In the rows, 128 means zero.
Named moves (each a turn or a mirror), then the moves between two rows, first move first; the first pair answered:
move K531:
[117  90 122 107 157 106  84 128 149 106 128 147 128  97 181 145]  ->  [136 105 125 118 119  86 116 145 140 124  98 157  77  95 143 172]
[131 144 126 135 120 136 136 102 161 125  91 169 139 134 111 142]  ->  [125 140 128 130 137 149 121  96 164 117 100 161 163 134 125 131]
[114 160 111 107 141 134 143 118 136 158 181 111 161 142 127 125]  ->  [128 172 114 120 117 119 164 132 126 174 158 120 124 147  96 141]
[134 149 135 133 122 103 148 150 140 148 128 116  98 103 145 164]  ->  [121 138 132 121 155 120 124 135 149 133 154 105 144 104 178 140]
move K418:
[115  96 116 121 142 134 134 127 144  88 129 153 164 121 143 145]  ->  [141 102 131 134 129 118 159 136 142 106 134 130 139 144 118 182]
[101 106 145 117 155 124 147 148 158 101 148 143 149 140 120 133]  ->  [107 110 149 121 148 121 154 149 157 107 148 134 139 146 114 150]
[119 140 121 113 128 124 117 141 107 136  89 141 137 115 108  73]  ->  [142 146 135 126 111 108 140 145 106 153  98 118 109 138  89 117]
[152 112 110 122 139 109  92 151  90 162  95 100  91 104 145 157]  ->  [136 105 101 113 148 115  77 142  91 151  92 116 108  87 159 126]
move K932:
[108 158 131 127 123 116 138 124 114 139 110 134 123 128  91  89]  ->  [119 137 129 127 125 153 147 102 159 112 134 147 165 145 135 147]
[130  99 146 113  98 156 112 107 127 111 145 149 149 135 123 140]  ->  [122 101 134 107 107 137  93 121 103 128 131 144 121 111 115  97]
[135 116 111 131 139 127 104 137 134 141 129 119  94  92 140 124]  ->  [140 132 141 140 116 128 148 133 128 144 134 119  98 138  98 152]
[107 120 104 115 148 141  63 124 127 123 112 133 119  76 177 107]  ->  [117 158 163 133 108 114 151 129 103 149 104 128 108 168  67 131]
Then:
Between the rows of a pair lie 2 to 3 moves.
[102 142 145 119 149 141 136 131  89 120 122 115 163 146  94  84]  ->  [114 145 150 125 143 134 143 136  86 125 133  98 155 164  94 104] | K418 K531
[117 130 134 128 113 141 140 111 136 120 105 162 151 142 106 104]  ->  [123 119 118 129 109 143 136 117 147 120  94 172 138 123 124 118] | K932 K531 K932
[144 132 131 143 119 122 150 121 136 117 122 137 114 129 110 145]  ->  [129 129 131 131 146 112 123 121 116 120 131 121 124 112 118  94] | K531 K932
[150 130 103 140 163 110 137  83 123 118 129 126 145 112 163  49]  ->  [171 118 100 150 165 121 136  79 147 120 151 114 143 118 193 114] | K418 K932 K418
[100 118 123 122 180 143  84 110 111 115 153 132 188 112 147  49]  ->  [117 123 134 127 189 137  89 108 111 122 183  95 191 143 151  85] | K418 K531 K418
[143 126 141 136 132 140 147 121 137 124 136 113 115 139 133 169]  ->  [120 125 146 132 130 152 151 106 145 114 130 138 145 147 130 141] | K418 K932 K932
[127 115  85 121 155 157 108 115 166 147  98 166 117  59 149 104]  ->  [158 122 116 140 130 165 164 104 189 147 124 155 126 128 134 198] | K932 K932 K418
[134 158 146 131 121 116 150 148 117 151 145  98  99 181  82 155]  ->  [150 130 111 133 115 136 130 152 149 140 131 126  75 130 137 201] | K932 K531
[142 138 127 140 157 133 128 130 128 144 172 114 150 144 112 130]  ->  [120 131 114 128 154 141 114 128 129 136 144 151 162 120 117  91] | K531 K418
[103 132 140 117 159 116 122 126  87 125 132 112 147 130 116  61]  ->  [117 137 154 124 162 105 134 129  83 136 154  86 132 155 111  97] | K418 K531
[105 123 141 109 159 123 100 131 110 120 135 122 148 107 129  71]  ->  [146 114 143 127 151 131 118 120 143 119 170  98 137 133 159 172] | K418 K932
[112 136 117 120 113 160 119  82 138  87  63 156 180 151 128 126]  ->  [124 126  90 119 118 153  87  97 140 100  49 153 136 102 155 131] | K531 K418 K932
[ 93 141 130 120 112  98 155 123 110 116 117 124 108 165  95 159]  ->  [ 85 139 115 112 126  86 124 132  93 121 107 119  86 130 106 125] | K932 K932
[162 138 116 130 200  67  81 181  76 201 156  52  98 100 109 126]  ->  [134 131  94 121 181  82  64 185  79 189 103 116  91  47 106  72] | K418 K531 K418
[102  94  78 127 113 129 149  89 121 117 116 188 127  94 154  90]  ->  [101 108  90 132 107 111 160 100  98 134 105 182 110 106 116  74] | K932 K932 K932
[105 175 155 150 123  61 120  94 122 114 128 144 117 114  78  79]  ->  [113 164 170 156 127  93 139  70 153  97 167 132 163 162 109 142] | K531 K932 K418
[121 118 151 120 142 126 136 106 131 124 163 110 165 147 144 132]  ->  [133 115 147 127 142 112 129 117 126 134 167  92 144 143 152 148] | K932 K418 K932
[127 137 124 141 130  95 165 120 135 135 141 123 137 184 145 149]  ->  [140 128 103 145 120  94 158 135 142 144 119 135 101 153 155 161] | K932 K531 K932
[112 114 115 128 129 129 144 122 128 126 101 165 126 124 137  97]  ->  [136 115 135 136 150 121 150 117 130 138 149 111 130 163 137 146] | K418 K531 K418
[122 132 135 127 129 121 146 130 130 123 139 110 162 140 125 121]  ->  [135 121 120 130 119 131 142 135 150 120 120 123 142 123 146 154] | K932 K531 K932
[148 130 112 145 118  99 116 136 112 153 134 124  80 110 116 147]  ->  [150 120  99 144 129 110 103 134 122 149 136 124  90  96 145 151] | K932 K932
[ 87 135 128 118 131  98 110 114 103  96 139  95 180 142 136  25]  ->  [ 92 144 126 128  82  78 135 134  98 112  83 135 119 132  91  32] | K531 K418
[122 116 124 138 100 137 150 125 144 134 106 152 120 122 127 152]  ->  [109 121 123 132 112 123 136 134 121 139 105 148 118 114 111  96] | K418 K531 K932
[124 127 125 125 134 123 116 133 114 141 123  96 129 134 128 102]  ->  [120 123 130 122 131 129 119 129 121 135 126 106 151 136 125  97] | K932 K418 K932
